In the data rows, 50 means zero.
Every row has a hidden score. In each pair, how much higher is the second row's than the first's? 20 means about the same, 40 much higher and 0 much lower. The score is a weighted sum of the row's numbers plus the product of two more (or one squared), each taken from its middle value.
[42 46 51 56 57 47 46 39 54 53 48 59 64 44 46 48 33 38 54 62]
[72 33 56 40 38 64 35 55 48 20 46 44 51 74 71 67 38 43 47 48] -> 22
[51 67 50 46 33 60 56 48 46 65 56 44 35 37 54 65 51 77 59 43]
[61 67 39 54 48 49 48 60 48 49 49 30 61 20 34 36 67 44 40 37] -> 20
[70 38 34 41 48 43 57 61 58 60 40 57 65 56 70 35 53 31 63 42]
[37 47 37 63 44 37 68 70 48 52 58 65 55 61 49 47 63 51 67 58] -> 19
[33 44 17 28 55 33 61 61 46 49 58 61 54 50 63 41 34 38 59 63]
[45 46 75 35 53 37 57 40 87 56 62 72 38 44 57 50 57 51 65 38] -> 14
[64 47 69 41 52 60 54 29 51 70 61 48 20 36 41 70 54 63 63 39]
[52 61 60 43 69 36 49 56 55 59 39 60 51 33 45 50 47 31 46 53] -> 18
[43 52 69 65 38 55 56 47 65 57 36 50 43 43 47 48 50 60 57 50]
[61 42 55 46 70 46 48 41 51 76 50 61 58 40 29 56 41 24 57 58] -> 8
[42 42 78 53 37 45 30 37 50 36 47 36 54 62 31 45 36 61 48 39]
[52 60 46 66 48 49 53 58 63 56 43 51 55 31 63 64 49 35 53 54] -> 25
[82 64 64 29 32 64 41 50 58 63 55 63 24 36 54 51 54 62 60 33]
[57 45 44 58 29 53 36 52 53 60 51 24 59 63 36 35 49 46 36 75] -> 17
[46 68 52 38 69 66 58 44 44 51 43 39 36 34 32 55 67 42 56 48]
[42 62 63 44 37 55 34 40 42 29 58 47 35 68 37 58 40 54 45 43] -> 18
[50 44 58 88 52 32 22 36 59 36 48 45 69 66 37 37 36 50 12 38]
[92 64 64 36 44 85 62 35 56 52 56 49 17 36 36 60 61 71 52 27] -> 27
[48 52 32 43 52 55 59 67 34 42 59 36 53 46 57 50 72 73 45 32]
[65 36 56 62 47 39 28 56 50 52 47 42 64 62 47 49 49 64 25 51] -> 23
[34 37 27 57 53 45 67 84 55 58 39 57 53 36 60 43 57 47 61 74]
[64 54 31 53 73 78 47 44 43 76 55 27 37 41 29 55 50 28 40 68] -> 21
[49 50 59 31 50 71 44 30 63 71 57 43 24 40 40 63 57 57 70 44]
[40 31 55 47 53 42 50 42 55 52 38 77 69 43 73 45 50 39 63 40] -> 14
[35 61 49 40 67 61 39 27 52 47 43 47 53 57 38 47 53 55 40 50]
[52 59 42 44 48 29 46 49 51 67 56 69 56 40 53 52 55 39 61 36] -> 15
[64 41 56 39 30 54 48 57 52 29 55 48 37 52 58 57 29 69 49 59]
[30 27 32 55 69 32 26 46 36 48 55 50 68 61 25 26 48 60 44 33] -> 22
[53 41 69 72 53 33 39 32 44 33 48 45 63 56 40 46 44 34 19 46]
[44 34 61 60 49 50 54 56 70 54 47 61 52 31 47 61 47 32 65 70] -> 21
[82 38 51 42 60 40 29 42 58 31 55 64 44 41 71 63 50 41 46 31]
[52 53 62 35 50 31 42 53 61 27 45 51 42 77 59 66 39 61 54 46] -> 14
[53 52 59 42 34 62 33 58 46 50 50 50 40 62 57 75 55 57 44 52]
[53 67 54 55 63 72 66 47 41 40 49 41 40 37 35 53 48 55 56 54] -> 20
[64 48 74 61 49 47 30 69 33 27 48 43 42 66 55 64 36 54 40 46]
[58 38 47 56 43 52 31 43 23 42 50 50 67 57 39 36 38 34 50 39] -> 20
[44 75 50 48 60 65 67 67 36 52 30 31 30 16 39 47 63 49 69 52]
[51 53 37 56 64 64 85 25 42 60 46 29 62 40 48 49 61 31 38 84] -> 5
[50 41 67 65 32 51 21 44 33 37 62 33 53 70 46 53 36 65 33 34]
[64 52 55 46 57 52 52 41 73 41 62 75 31 49 68 45 50 68 63 24] -> 19
[51 72 67 63 50 46 83 49 78 50 69 86 24 45 60 55 49 73 79 51]
[57 71 63 40 44 78 49 47 54 47 53 46 20 39 48 64 58 64 65 39] -> 26
[39 45 38 63 38 36 51 81 39 36 44 32 61 75 75 56 74 32 33 64]
[44 48 49 39 52 47 59 35 36 66 47 51 61 49 46 45 51 55 44 54] -> 12
[42 46 45 49 43 24 56 70 34 41 52 71 61 55 52 52 58 62 55 54]
[33 40 64 39 38 52 43 34 64 21 53 41 28 67 57 75 39 43 49 33] -> 29
[54 40 32 47 50 42 61 72 63 38 50 52 59 64 65 32 45 52 64 57]
[36 56 41 40 34 66 61 53 41 57 58 61 42 58 45 52 65 61 54 32] -> 27
[61 62 48 33 26 71 56 39 71 69 58 57 31 44 57 61 46 68 60 51]
[54 52 30 46 47 43 60 35 54 42 50 65 63 46 49 49 59 37 50 66] -> 23
[71 47 47 47 49 36 68 66 38 43 55 66 47 60 69 45 71 52 60 48]
[61 52 65 17 35 69 60 36 77 42 64 40 10 40 49 66 47 47 81 44] -> 22
[47 66 42 55 46 50 59 54 45 54 52 53 53 62 63 59 54 70 65 45]
[28 43 72 46 43 35 41 44 56 41 57 37 48 67 31 57 45 73 34 49] -> 20
[61 48 66 49 48 43 64 42 65 37 54 64 29 58 73 68 50 76 61 34]
[29 68 63 26 46 66 71 39 47 39 69 44 22 57 55 70 48 65 64 37] -> 13
[22 48 49 51 58 49 59 35 87 73 64 67 35 47 45 49 48 36 69 32]
[51 47 46 64 32 36 39 69 55 37 41 39 55 73 55 45 61 56 35 60] -> 28
[23 71 39 43 61 78 62 37 41 48 58 41 54 37 33 50 44 51 46 68]
[66 55 70 37 39 69 41 40 62 56 55 52 26 34 55 68 63 43 51 32] -> 19
[36 44 62 50 47 50 54 57 53 47 41 36 48 57 36 54 53 55 61 52]
[44 54 47 48 57 32 52 76 52 40 40 43 64 71 83 48 63 65 34 67] -> 22
[65 49 40 50 57 52 38 36 67 66 54 70 62 46 47 49 58 53 52 36]
[49 78 52 30 35 45 48 43 51 71 53 61 23 41 44 53 57 68 56 38] -> 27
[45 77 58 55 30 53 59 49 50 73 57 57 30 36 54 32 43 49 62 40]
[61 46 44 66 43 51 36 38 44 47 40 58 76 61 61 39 47 32 42 54] -> 3
[48 49 42 54 55 56 61 83 46 41 35 29 56 62 79 53 69 58 44 57]
[58 65 37 58 60 67 53 69 56 49 45 36 31 30 52 36 63 60 66 47] -> 30
[56 73 77 39 52 74 51 29 51 47 47 38 17 42 58 57 55 70 71 49]
[60 58 46 48 64 64 74 36 52 54 48 38 48 33 39 60 63 57 61 39] -> 25
[37 41 59 68 45 13 27 48 51 49 44 42 70 62 48 56 42 63 17 48]
[59 48 47 44 62 38 35 34 21 49 36 55 60 57 38 41 30 35 46 43] -> 13
[46 66 45 39 38 41 56 32 62 60 37 35 53 44 32 52 41 57 40 83]
[45 41 71 47 53 44 54 45 47 58 53 74 46 44 71 60 53 48 51 52] -> 6
[34 43 53 60 66 36 23 34 40 69 66 48 74 55 31 26 28 60 12 41]
[46 49 41 37 61 51 32 58 49 34 60 48 40 73 36 41 56 68 36 43] -> 27
[39 67 63 44 40 51 51 45 52 42 40 48 39 41 45 44 54 58 59 55]
[20 61 39 64 51 54 69 66 49 53 37 39 47 35 65 50 69 41 72 84] -> 24
[62 36 62 43 49 47 37 55 55 37 41 41 44 68 61 58 31 59 44 62]
[47 45 26 55 47 38 54 67 57 55 46 65 64 48 63 43 52 33 58 58] -> 18
[39 51 61 45 65 44 47 43 56 47 51 65 53 40 43 55 45 23 49 65]
[43 52 44 38 60 54 68 36 62 67 42 38 36 29 33 53 76 31 63 36] -> 23
[52 70 77 37 58 52 38 56 71 28 60 57 15 33 51 50 56 63 68 30]
[53 51 22 28 69 74 71 40 61 57 54 29 47 42 34 48 52 31 44 72] -> 25
[49 69 52 53 46 61 88 52 77 44 67 64 24 38 45 41 62 47 84 43]
[58 55 35 43 52 35 65 50 31 50 55 55 53 43 75 49 58 57 56 58] -> 16
[19 32 45 55 63 04 33 39 37 66 57 48 79 62 23 31 38 25 14 45]
[48 41 50 61 35 36 38 44 43 45 45 41 69 61 53 63 41 47 32 53] -> 27
[57 72 54 42 46 66 65 36 52 46 41 42 45 38 44 47 63 29 46 56]
[37 40 10 43 63 61 70 71 53 44 45 39 60 44 70 43 64 56 52 73] -> 28
[70 35 51 41 54 62 66 46 49 34 55 69 43 54 82 63 41 55 55 52]
[12 54 43 48 61 54 45 53 36 48 30 38 61 23 51 39 73 70 52 49] -> 31
[70 29 45 64 30 42 39 57 45 36 47 29 57 54 42 52 54 37 30 76]
[68 39 62 34 36 43 40 63 59 19 54 49 47 76 60 65 52 57 54 52] -> 11
[29 60 52 55 49 52 61 50 45 75 43 41 48 29 60 47 60 41 69 61]
[55 40 58 61 59 62 38 47 41 64 47 60 63 33 52 64 50 34 62 46] -> 18
[67 52 37 42 37 45 65 67 60 57 67 65 40 69 62 42 59 57 53 48]
[46 66 68 69 34 43 51 54 75 68 47 42 39 31 43 57 32 57 69 72] -> 29
[40 67 61 30 53 69 52 41 57 42 57 63 43 38 62 57 40 57 64 33]
[39 55 49 56 38 62 46 50 52 40 40 44 52 65 27 48 41 39 53 43] -> 33
[66 38 60 38 47 67 36 46 71 28 50 56 32 48 53 67 47 48 56 57]
[50 46 49 69 60 44 36 36 50 48 55 65 65 32 47 40 39 31 46 49] -> 9
[39 47 53 48 53 44 41 49 46 36 52 57 53 61 46 43 44 40 49 32]
[61 39 56 75 47 30 12 43 39 51 45 35 80 61 32 41 49 51 17 43] -> 29
[34 53 44 28 40 51 47 67 28 35 59 38 40 72 39 37 55 74 47 51]
[38 65 46 64 54 65 68 40 49 47 37 45 44 36 57 55 66 43 48 56] -> 28
[39 66 63 63 46 44 52 47 61 72 41 51 38 29 40 47 51 52 52 63]
[36 34 60 52 57 37 54 36 52 57 49 52 53 47 40 43 54 51 49 45] -> 11
[52 77 37 36 41 36 53 85 42 38 47 37 56 59 68 50 62 62 46 63]
[43 57 43 36 59 45 55 54 70 47 53 69 58 50 48 44 48 27 60 39] -> 15
[53 49 53 41 50 28 58 53 45 55 55 59 59 67 48 49 46 48 55 37]
[42 51 34 31 48 70 38 48 38 47 50 42 39 65 45 43 57 77 49 43] -> 28
[72 30 30 68 18 44 38 50 40 60 41 43 71 66 48 55 40 43 23 79]
[30 36 35 52 49 36 40 23 27 45 56 52 70 74 26 31 40 46 29 32] -> 9
[57 48 39 21 42 62 45 57 38 42 55 34 45 74 43 49 45 72 46 46]
[29 51 45 70 34 44 47 68 46 61 51 62 43 31 74 53 55 43 47 58] -> 25
[32 58 46 44 42 29 31 54 48 43 45 35 72 56 30 43 36 47 57 54]
[50 58 39 61 55 55 51 41 41 56 46 44 49 54 24 44 55 59 32 48] -> 28
[51 57 67 51 53 63 66 50 65 37 40 35 38 23 41 49 75 48 64 34]
[44 73 07 46 48 49 53 45 45 49 48 53 52 48 54 52 44 25 56 57] -> 21
[37 33 50 42 57 60 33 25 52 66 45 40 62 40 41 45 20 24 33 76]
[56 33 49 53 70 33 45 38 44 47 49 74 62 35 43 46 32 24 52 45] -> 11
[61 43 60 35 57 71 48 42 51 32 50 51 40 62 47 55 33 56 58 36]
[55 39 17 39 60 68 70 33 21 72 54 35 44 38 42 48 44 38 49 84] -> 26
[61 39 24 61 42 39 39 67 20 54 44 43 63 59 70 67 62 40 25 64]
[50 47 43 36 50 60 65 50 44 42 65 39 38 68 41 55 50 75 49 48] -> 9
[46 38 48 36 68 60 49 47 55 63 51 42 64 52 21 61 32 25 34 75]
[41 47 67 57 38 44 35 35 43 53 56 35 46 66 40 43 40 73 29 32] -> 19
[57 68 35 67 70 53 65 64 47 48 48 57 61 57 75 53 60 43 48 39]
[33 62 63 67 34 53 63 50 80 77 62 42 33 30 40 46 38 52 64 46] -> 30
[52 41 60 49 41 32 43 62 30 42 42 58 59 70 36 46 40 47 55 41]
[27 45 44 51 56 24 21 20 48 65 53 56 88 55 12 25 49 44 26 47] -> 21
[54 45 54 62 43 39 33 60 50 20 47 60 49 69 63 68 54 53 45 46]
[63 69 56 17 46 90 58 55 66 58 52 51 22 37 48 65 56 83 61 37] -> 17
[37 44 62 54 57 50 31 43 35 34 52 60 57 53 53 40 40 44 42 37]
[35 38 69 67 57 19 31 52 34 50 46 38 81 66 30 37 25 49 17 56] -> 21
[40 67 34 50 51 33 74 75 46 53 54 54 63 61 73 39 50 44 60 44]
[61 48 42 44 40 46 26 60 50 58 44 61 38 54 75 62 41 49 65 34] -> 27
[42 45 45 31 33 64 56 59 45 62 46 26 50 47 43 56 42 37 39 71]
[71 43 62 34 54 72 48 55 45 21 72 45 20 61 47 60 45 81 49 46] -> 20
[33 35 68 83 49 21 23 34 45 51 37 51 84 64 44 41 34 35 23 55]
[42 49 41 44 56 62 50 50 41 52 56 46 58 46 56 42 38 45 60 47] -> 13
[47 39 52 43 53 43 23 24 43 68 52 44 68 60 58 53 13 32 23 62]
[46 36 39 52 47 47 46 44 24 41 58 39 59 66 41 27 54 55 53 21] -> 19
[59 42 48 34 38 52 62 42 52 55 61 69 60 53 50 50 65 58 49 43]
[53 70 52 46 68 50 69 46 64 41 45 42 37 36 44 53 63 51 61 61] -> 29
[70 65 29 65 56 63 50 31 57 64 56 33 49 41 24 38 45 43 40 51]
[56 79 67 31 49 58 45 27 62 69 60 43 19 35 48 60 49 62 67 34] -> 11
[51 42 42 47 56 28 32 34 24 40 61 42 64 71 29 46 33 61 38 22]
[49 67 55 58 59 39 66 47 83 50 55 65 37 41 55 53 50 41 70 33] -> 22
[30 36 37 50 54 38 29 54 46 39 57 47 61 61 32 29 38 50 41 16]
[62 58 57 45 57 71 56 45 95 48 60 73 29 50 55 69 72 57 84 34] -> 20
[64 55 24 56 59 51 46 49 42 70 52 59 57 54 70 62 53 25 51 45]
[36 40 49 54 57 58 58 57 43 41 52 59 59 44 46 51 46 35 74 49] -> 15
[53 57 50 57 55 38 43 55 48 72 48 70 48 41 53 49 63 34 58 36]
[53 36 41 61 41 34 42 69 39 39 53 40 57 70 72 54 50 56 35 55] -> 18
[64 64 75 38 29 82 68 41 63 26 64 51 31 67 45 64 56 85 61 58]
[28 52 47 58 63 42 49 70 30 57 41 31 60 33 41 43 62 46 50 29] -> 33
[38 42 44 37 53 45 47 51 34 71 53 67 56 43 63 61 45 31 69 51]
[51 42 35 61 46 77 63 48 46 48 50 41 52 49 47 58 72 52 49 68] -> 32
[36 21 50 48 63 41 39 38 34 65 46 36 69 51 39 44 35 46 34 65]
[42 50 52 51 45 47 55 64 65 44 54 36 48 54 45 45 35 45 46 71] -> 19
[47 38 65 38 34 57 38 65 41 37 51 31 59 68 33 55 56 73 45 53]
[55 43 72 62 43 39 28 62 54 55 38 53 54 63 33 41 43 68 39 32] -> 34
[52 56 31 45 37 19 54 75 52 48 42 70 62 48 50 51 67 50 57 49]
[39 45 50 52 55 38 69 77 52 61 54 62 60 71 58 46 68 57 60 46] -> 12
[38 47 40 52 52 50 63 51 54 41 40 38 61 26 51 39 62 65 54 37]
[00 49 27 44 56 34 35 28 36 60 71 50 82 73 35 30 59 55 30 34] -> 13
[88 67 61 49 26 72 37 56 42 25 47 32 51 70 64 59 47 75 40 79]
[54 42 63 51 46 62 39 61 53 19 45 40 35 70 33 59 49 65 53 54] -> 21
[47 54 65 49 43 61 27 40 41 42 55 46 40 59 30 47 48 76 41 47]
[39 42 41 65 33 29 35 76 33 55 45 57 57 42 67 50 48 46 54 54] -> 21
[33 43 54 42 28 42 41 63 43 42 57 36 55 69 59 57 46 68 43 39]
[50 43 70 48 31 39 31 59 44 50 61 50 50 57 38 58 38 57 42 32] -> 20
[68 52 74 50 45 54 51 68 34 37 44 41 40 63 55 56 59 66 47 56]
[47 62 29 48 50 51 59 65 54 55 38 42 41 54 46 47 80 40 41 65] -> 29
[34 49 14 39 62 54 76 39 27 77 53 27 55 47 42 47 50 39 59 68]
[48 45 63 67 54 43 47 35 73 67 47 74 60 33 48 48 38 41 56 47] -> 20
[28 41 44 33 44 64 43 45 36 38 62 43 30 63 50 55 58 70 35 29]
[39 60 47 44 44 76 69 56 55 54 46 35 45 15 35 56 74 57 43 63] -> 24
[58 59 67 42 36 49 61 36 72 42 61 57 39 41 50 64 37 49 70 29]
[65 46 44 28 43 36 66 63 59 37 47 60 63 54 54 37 78 37 62 59] -> 19
[59 41 38 61 41 43 56 64 29 33 55 46 58 66 34 47 42 58 45 23]
[47 76 43 66 50 40 63 66 59 35 50 33 50 57 68 52 69 75 51 49] -> 15
[48 44 19 46 54 54 46 42 33 60 47 73 64 55 54 47 59 28 73 29]
[68 31 62 51 60 40 60 23 50 33 45 67 34 58 55 53 52 50 39 46] -> 19
[68 70 73 18 65 66 54 64 49 32 53 54 17 30 51 56 43 55 72 46]
[42 70 69 58 41 54 59 26 59 82 56 50 35 34 45 57 37 50 53 57] -> 28
[58 49 59 29 44 77 56 25 46 46 61 33 13 27 49 65 56 69 66 49]
[44 72 59 62 43 61 60 44 61 74 53 40 38 31 39 47 46 47 55 60] -> 24
[51 68 47 55 40 35 66 51 48 83 60 57 53 36 58 55 41 55 79 42]
[59 44 46 37 48 57 49 44 44 27 53 36 46 76 42 51 51 71 51 57] -> 12
[36 43 47 42 76 38 25 41 52 67 61 45 71 64 25 29 48 42 30 29]
[53 68 42 46 45 32 45 63 53 72 43 50 58 31 63 49 49 41 53 39] -> 31
[39 41 23 50 49 24 65 55 60 46 61 65 63 52 66 39 56 44 69 61]
[29 49 47 48 50 32 39 35 36 41 57 54 69 74 29 36 57 52 26 19] -> 16
[18 43 67 55 59 42 49 29 49 53 51 46 63 58 37 39 43 45 41 38]
[61 20 72 59 53 43 19 18 45 52 44 59 65 51 34 57 09 37 30 54] -> 28
[49 49 39 62 31 39 39 68 46 41 36 55 63 44 72 64 55 62 33 52]
[38 89 30 61 56 52 55 81 63 46 43 42 57 48 80 44 75 34 71 75] -> 15
[54 36 59 61 70 34 35 37 53 51 45 67 68 60 54 41 27 32 39 34]
[67 36 79 57 43 39 29 36 44 43 52 60 46 56 67 27 47 43 49 46] -> 18
[68 41 46 48 30 49 19 34 22 40 54 43 66 73 41 43 35 52 28 32]
[61 51 53 46 50 45 59 47 62 49 54 72 60 37 58 40 62 19 58 36] -> 14
[54 47 50 63 29 35 41 60 35 30 46 31 57 59 71 59 51 53 34 50]
[41 48 53 36 47 46 51 56 28 44 47 56 48 55 57 45 52 38 54 52] -> 10
[32 62 38 55 46 48 52 52 54 66 46 35 51 53 19 54 52 50 39 75]
[48 60 56 53 65 43 54 56 62 61 45 66 45 45 42 59 50 21 53 53] -> 12
[48 70 47 41 39 59 57 71 48 53 52 63 38 51 67 55 69 63 71 42]
[76 42 54 37 51 68 55 37 51 42 51 47 39 50 52 67 42 47 59 46] -> 16
[57 66 58 49 42 62 60 29 84 66 53 75 27 41 51 66 71 45 67 41]
[43 50 52 79 26 48 45 72 58 55 46 55 53 47 58 47 47 42 59 56] -> 23
[57 64 35 31 70 69 57 29 31 69 41 21 56 30 38 49 59 42 32 99]
[51 43 61 77 63 34 50 42 56 59 55 80 62 39 41 43 39 26 53 45] -> 6
[38 62 31 35 62 67 74 43 34 60 49 32 45 56 32 47 40 48 47 81]
[40 43 75 61 32 45 53 47 41 45 53 43 46 57 39 41 47 57 41 41] -> 20
[22 29 39 46 45 27 30 24 40 34 65 44 65 64 26 41 52 51 27 40]
[79 30 61 54 53 60 53 45 47 42 56 62 37 64 64 61 50 37 55 35] -> 2
[40 52 27 48 75 57 68 58 45 57 37 29 51 40 39 29 71 57 53 40]
[50 29 47 50 54 39 41 57 21 38 48 36 61 67 49 44 32 41 40 51] -> 6
[49 41 57 49 52 48 44 67 49 38 49 53 57 65 61 48 47 55 46 44]
[58 68 60 37 40 55 42 50 51 55 50 44 18 42 53 71 59 69 58 37] -> 30
[51 52 39 40 48 51 64 75 30 34 54 32 50 47 58 43 95 64 53 39]
[43 44 56 50 41 58 32 50 53 65 47 64 45 50 64 55 52 47 59 51] -> 22
[35 30 42 52 56 44 25 48 31 42 41 52 55 69 53 51 18 34 24 64]
[62 74 78 61 61 41 62 48 88 69 64 76 35 41 50 56 54 49 85 39] -> 11
[44 43 43 67 48 28 49 76 39 45 48 47 73 64 65 51 76 66 45 70]
[35 54 56 69 44 46 55 43 61 76 51 53 44 38 47 49 38 44 58 56] -> 20
[83 36 61 51 46 43 44 29 60 37 47 64 37 48 63 65 41 45 47 38]
[74 46 65 56 33 78 46 48 46 52 48 52 40 65 67 61 55 73 57 53] -> 19
[32 38 72 48 39 51 37 59 63 35 51 48 52 57 30 57 46 63 45 35]
[68 38 70 53 57 48 30 56 64 47 48 44 58 64 40 41 38 45 27 47] -> 18
[52 57 31 42 44 68 72 51 45 68 44 42 56 37 37 48 62 36 47 77]
[38 40 26 53 60 39 59 66 31 46 36 31 47 56 61 58 83 68 48 52] -> 27
[41 31 46 58 54 29 37 40 28 58 41 61 53 42 58 49 33 40 47 32]
[63 43 35 46 48 46 48 42 55 50 62 60 44 56 50 53 61 63 75 49] -> 20
[28 36 47 51 52 38 56 45 58 62 58 70 62 33 47 26 34 47 66 51]
[41 51 27 48 62 71 65 23 46 68 45 30 57 37 24 52 60 29 44 72] -> 31
[61 62 63 47 33 43 43 61 54 36 54 48 45 68 44 64 57 65 51 49]
[30 58 52 34 59 65 47 43 40 40 69 41 40 76 46 49 40 75 47 50] -> 16
[37 41 61 49 69 44 58 58 68 59 50 65 70 34 47 46 49 32 64 55]
[45 42 32 51 39 29 65 66 60 48 59 55 52 54 73 47 54 43 66 66] -> 27
[33 60 62 43 53 43 65 26 66 60 59 62 26 38 56 56 44 59 62 29]
[48 48 69 56 39 29 56 58 51 47 52 53 78 70 48 37 46 65 32 44] -> 16
[54 80 42 37 55 55 60 35 34 46 33 33 34 23 30 63 67 31 53 77]
[43 49 43 59 43 51 60 67 60 56 39 57 55 37 67 40 54 36 47 60] -> 12
[84 33 59 71 61 41 41 43 53 26 60 80 33 44 70 61 64 63 53 46]
[38 58 66 63 45 37 58 59 78 77 49 56 55 35 48 69 44 51 58 56] -> 12
[40 53 26 58 63 53 58 48 41 68 42 54 55 48 46 41 55 45 54 69]
[63 49 39 59 41 45 42 79 30 31 45 45 65 71 72 60 49 50 31 59] -> 17
[31 56 27 51 62 56 65 41 51 72 58 66 40 46 61 44 50 29 49 42]
[54 60 53 38 41 53 38 46 48 49 57 35 38 74 38 60 39 57 39 62] -> 22
[46 57 68 47 49 48 52 42 64 43 55 64 31 39 64 60 28 60 73 29]
[61 57 48 26 56 71 47 40 43 49 51 41 53 55 52 65 28 59 39 54] -> 20
[66 52 34 50 66 87 71 55 40 56 50 48 44 39 74 62 58 53 31 41]
[76 49 62 45 57 52 46 31 44 39 49 66 43 49 77 61 55 27 50 52] -> 19
[26 52 41 34 69 39 73 72 22 44 39 42 46 42 75 41 60 47 70 66]
[36 71 38 47 35 49 72 40 45 85 47 22 58 37 25 43 43 60 46 72] -> 36
[57 61 64 53 43 64 89 57 84 44 66 76 20 45 61 62 64 65 87 35]
[44 78 49 31 51 69 52 37 66 57 56 55 41 53 54 60 61 52 45 42] -> 17
[59 40 43 53 48 32 53 78 51 47 53 66 59 58 70 39 77 36 53 54]
[39 43 58 65 46 27 55 55 50 28 60 56 53 70 51 44 53 35 67 36] -> 18
[26 57 53 43 55 58 64 52 65 56 36 36 51 49 46 48 45 49 52 30]
[51 47 36 45 58 39 65 60 55 47 54 67 62 56 67 24 63 44 67 48] -> 7
[49 43 57 35 54 66 61 46 64 48 61 62 26 72 57 53 55 60 70 37]
[66 28 33 58 56 63 32 14 50 79 49 30 61 30 39 49 15 18 14 81] -> 38
[50 62 65 60 61 38 53 40 53 54 47 77 48 36 50 52 35 35 62 42]
[52 44 64 69 42 40 54 69 51 31 48 50 45 79 61 55 50 55 54 49] -> 20
[43 38 47 34 48 64 45 41 25 38 58 36 47 66 38 63 61 61 55 58]
[34 49 50 53 75 55 55 28 60 52 55 38 56 50 35 22 60 48 36 45] -> 14
[55 44 62 56 26 58 40 58 38 31 53 45 52 68 64 57 58 83 37 45]
[55 30 71 41 29 41 36 36 64 45 45 36 45 62 30 50 51 68 38 46] -> 23
[58 74 40 53 61 64 77 41 49 65 41 22 51 29 41 37 58 53 57 65]
[59 59 39 56 40 22 33 72 52 42 51 62 67 60 70 47 66 55 53 47] -> 13
[46 52 68 60 60 64 63 48 87 45 60 71 19 56 63 55 67 70 68 41]
[44 43 40 33 59 52 37 36 53 83 39 63 59 39 58 58 17 20 51 57] -> 19
[59 60 35 45 41 30 52 83 46 53 41 31 61 57 65 49 54 51 39 70]
[68 52 51 69 56 26 43 45 50 58 44 65 64 41 49 40 48 30 73 52] -> 20
[70 44 44 32 48 74 43 42 52 49 45 51 23 53 44 66 34 52 54 52]
[48 56 76 30 52 37 52 62 69 37 53 65 21 48 47 70 48 72 89 28] -> 13
[66 53 47 49 54 32 57 29 56 53 51 67 63 45 61 58 54 59 56 40]
[67 62 35 36 63 59 66 47 48 59 52 36 67 41 30 44 49 32 38 76] -> 19
[59 65 34 25 67 70 62 38 43 65 51 36 48 41 31 61 71 54 37 83]
[85 37 70 51 43 61 48 26 61 19 52 57 35 50 80 63 39 44 57 40] -> 13
[37 56 71 71 51 29 23 38 40 54 54 44 90 64 32 36 44 41 07 53]
[09 36 46 65 61 25 44 31 44 58 64 41 50 53 48 45 41 51 44 56] -> 30
[71 56 42 52 38 56 50 66 43 54 52 66 53 60 64 62 43 43 46 35]
[21 59 33 63 67 29 63 68 51 70 45 43 67 36 60 37 59 39 69 74] -> 16
[39 62 45 40 61 76 73 59 48 49 37 42 37 37 54 57 65 46 55 56]
[47 30 37 71 52 35 31 54 22 49 46 61 67 55 70 52 32 25 51 36] -> 17
[34 48 52 69 58 47 72 74 51 49 29 46 56 26 70 47 60 36 49 75]
[58 64 30 54 65 67 51 73 63 44 47 38 51 41 58 36 77 60 43 39] -> 24
[61 34 55 42 43 44 50 27 33 55 44 43 63 57 40 41 42 41 29 57]
[47 52 67 61 73 50 51 45 55 53 48 76 62 42 54 46 42 25 61 62] -> 17
[53 40 69 55 49 46 67 32 51 17 56 63 43 45 66 64 46 41 51 30]
[56 48 51 40 47 53 56 50 47 53 49 50 37 27 44 54 53 57 55 37] -> 29
[47 21 67 61 30 67 37 41 60 52 44 34 57 58 35 48 43 81 52 45]
[47 53 31 58 59 54 29 45 68 38 49 58 57 30 61 59 38 29 50 53] -> 31
[52 59 25 62 60 47 51 71 51 70 40 39 55 31 66 46 56 30 55 74]
[68 50 70 40 54 42 56 59 69 32 57 73 33 51 69 60 51 50 58 34] -> 8
[54 56 75 40 27 48 38 35 53 33 60 41 47 74 30 51 40 67 27 50]
[46 47 51 65 62 41 53 41 54 54 56 67 60 40 55 37 49 34 55 46] -> 18
[46 42 15 46 49 32 68 70 45 42 48 63 60 55 55 53 66 46 58 57]
[56 25 51 60 60 50 32 33 34 57 45 59 64 40 39 37 22 25 37 65] -> 17
[45 44 43 52 54 30 51 60 62 66 39 73 64 54 61 50 51 54 52 55]
[66 43 56 72 43 39 42 61 43 46 40 56 65 52 60 38 29 26 51 39] -> 23
